Each row is where one point has got to under a steady rotation. How many ticks took it there?
The counts run from 0 to 367.
[ 96 135 139 150 149 165 120 123 155 160 104 140 134 123 110 116 123 165
 128  83 104 108 155 130 152 148 127  92 121  93 133  77 156 167  98 110
 122 195  93 163 107 138 136 125  77 140] : 314
[ 84 127 150 148 147 122 131 168 179 140  98 136 139 161  93 127 150 158
 124  54  97 129 144 122 164 104 128 122 162  79 120 106 123 132 121  90
 126 168  92 136 138 122 158 132  98 127] : 75
[133 128 143 108 118 160 141 144 137 146 142 155 171  87 107 153 169 161
 151 162 119 126  82 125 132 137 154 161 145 145 136 146 171 120 122 143
 100  70 166 120  87 106 135 129 106 153] : 163
[129 151 150 119 120 133 140 177 135 129 101 121 125 123 100 106 137 183
 135  63 147 135 139 144 149 114  69 158 184 106 102  93 150 118  97  89
  87 146  94 103 155 140 144 114 106 122] : 80
[112 135 168 116 115 127 145 149 134 134  71 126  99 153 105 129 183 136
 120  82 143 138 123 131 155 105 112 163 167  98 107  97 152 111 106  98
 109 141  89 132 145 135 187 122  90 107] : 44
[135 132 125 141  96 165 162 132 134 123 103 131 135  85  97 147 151 169
 128 129 113 139  82 184 138 166  89 156 129 112 144  96 154 159  82 145
  93 142  86 146 115 109 128 159  80 152] : 166
[131 122 134 135 100 168 122 150 126 159 126 140 159  87  87 155 175 151
 112 144 102 153  79 145 140 135 132 158 146  72 119 114 149 151 116 151
  82 117  97 147  79 119 126 144  58 154] : 63
[ 71  84 103 132 143 184 113 136 135 141  82 134 160 108 128 138 166 147
 107 137  88 125 134 118  82 176 144 144 101 111 138 147 159 135 117 127
 105 134  96 107 104 142 130 112  55 139] : 172
[139 148 165 128  88 145 162 131 149 143  95 151 136 117 102 152 158 157
 167 132 123 139 102 156 169 118 132 113 183  97 135  87 168 144 104 117
 109 130 118 161 136  92 176 145  97 151] : 161
[140 127 148 112 119 178 110 116 120 169 131 157 164  97 126 141 169 167
 162 171 138 111 113 121 118 138 151 107 129 124 125 129 205 136 118 139
  92  89 135 137  82 135 127 103  87 125] : 199
[ 99 120 156 117 115 136 135 174 120 110  82 133 143 143 106 138 178 161
 148 113 127 146 123 119 114 108 119 148 176  90 115 120 158 106 128  91
  92 110  82  88 170 140 160  90  85 110] : 117
[136 150 176 145 140 126 140 135 138 137 104 139 106 116  88 122 176 188
 135  74 136  93 117 129 144 104 100 137 117 154 141  89 172  93  86  94
 135 131 103 113 120 130 167 127 141  58] : 328
[ 74  90 129 113 147 170 119 138 154 129 117 124 167  90 120 151 165 149
 111 115  87 131 111 123 106 169 163 182  90 137 141 157 137 124 117 133
 128 104 146 105  77 122 134 126  87 147] : 348
[ 88 131 112  94 168 159 113 144 162 155 130 124 157 103 118 115 119 168
  94  94 123 124 139 111 132 155 123 191 132 132  89 149 134 130 109 126
 109 140 157 102  65 140 123 129  88 180] : 281
[ 91 110 134 131 151 168 134 133 173 157 120 164 182  97 120 140 157 164
 139 153  86 108 121 107 122 149 196 120 115 136 155 150 166 130 121 120
 135 109 152 138  82 101 136 141 104 149] : 132
[120 103 129 142 125 171 128 149 139 140 134 168 192 106 103 156 168 176
 156 179  93 128  94 119 125 132 161 115 156 101 141 140 173 146 134 135
  81  98 116 126  99 121 122 132  96 145] : 235
[ 92  80 164 101 111 182 113 147 120 113 112 110 182  73 107 151 155 152
 146 116  99 142 121 147 111 173 147 138 124 105 147 121 162 154 135 132
 120 125 121 110 114 127 130 109  71 144] : 275
[111 124 140 117 142 136 166 163 143 118 126 146 155 114 112 143 164 196
 134 146 132 119  96 119 104 126 126 195 145 165 124 158 153  79 101 119
  99  84 141  77 108 118 129 136 140 117] : 366
[105 154 163 110 147 113 178 142 191 140 105 153 129 133 110 116 150 177
 142 105 126 101 116 108 138 114 138 162 155 165 126 138 155  73 104  93
 133 103 166 118 105 100 171 141 157 130] : 47
[ 83  85 132 137 116 167 134 143 136 112  94 112 142 104  99 148 177 153
 114  97  81 161 111 158 123 173 137 158 113  92 152 115 126 152 112 138
 119 149  82 118 117 124 146 145  63 136] : 31
[ 86 140 105 112 167 135 154 158 169 141 101 140 119 139 111 110 132 169
  94  94 128 123 126 107 126 127 117 208 156 135  93 150 110  93  94  98
  95 136 146 103 101 136 146 131 113 159] : 6
[128 136 137 141 149 150  95 139 111 164 116 123 118 112  85 139 193 153
  84 100 126 132 104 116 132 110 127 168 112 104 109 108 152 117  99 135
 103 131  77 119  82 167 137 123  70  85] : 284
[ 87 146 129 106 150 157 127 115 159 177  81 135 101 143 121 112 142 137
 106  68 132 112 153 117 147 135 123 145 125 101  96 104 147 131  96  98
 113 177 125 146  97 153 167 110  70 157] : 142
[128 112 168 142 117 156 148 129 115 128 109 147 148  97 116 158 198 174
 163 157 118 113  91 134 114 127 153 120 124 143 163 121 197 101 111 124
 121  84 115 125 120 117 154 120 119  85] : 230
[ 91 114 139  83 119 164 159 134 145 130  81 147 148 119 138 128 137 157
 175 160 137 118 132 113  98 144 141 140 176 137 118 152 193 107 118 105
  95  98 165 111 134 126 152 101 104 170] : 159
[118 115 172  87 103 161 133 155 105 113 108 127 164  95 123 143 172 177
 181 142 144 130 121 122  94 133 130 141 147 146 134 133 194  97 124 110
  98  83 139  86 135 134 139  91 107 117] : 158
[120 127 167 137 120 156 140 106 148 155 109 127 122  94  91 148 181 138
 131  92  93 118 111 143 159 148 158 123  95 118 156  88 163 155  99 125
 144 146 121 168  90 106 172 147  85 120] : 346
[144 163 145 153 144 133 166 123 182 144 118 167 135 117 108 116 137 208
 170 134 128  75 126 125 151 119 128  95 145 160 152 104 183 114  79 104
 116 141 124 139 118 102 142 146 150 111] : 52
[107 147  94 114 144 140 175 122 160 142  76 159 107 140 143 116 140 184
 140 150 137  93 131 115  99 134  99 150 143 157 125 140 180  99  74 105
  86 131 134 113 127 134 154 119 120 140] : 227
[113 127 178 153 138 129 101 180 146 134 124 127 158 132  72 132 180 170
 125  73 103 133 124 112 158  97 133 143 151  72 121 108 133 114 127  98
 118 129  75 122 124 134 144 115 107  86] : 76
[105 152 117 138 187 137 109 154 167 162 133 165 147 151 109 106 143 186
 126 115 126  87 142  78 134  98 139 127 143 129  96 142 163 104 106  87
  96 130 128 108  92 156 137 108 134 108] : 254
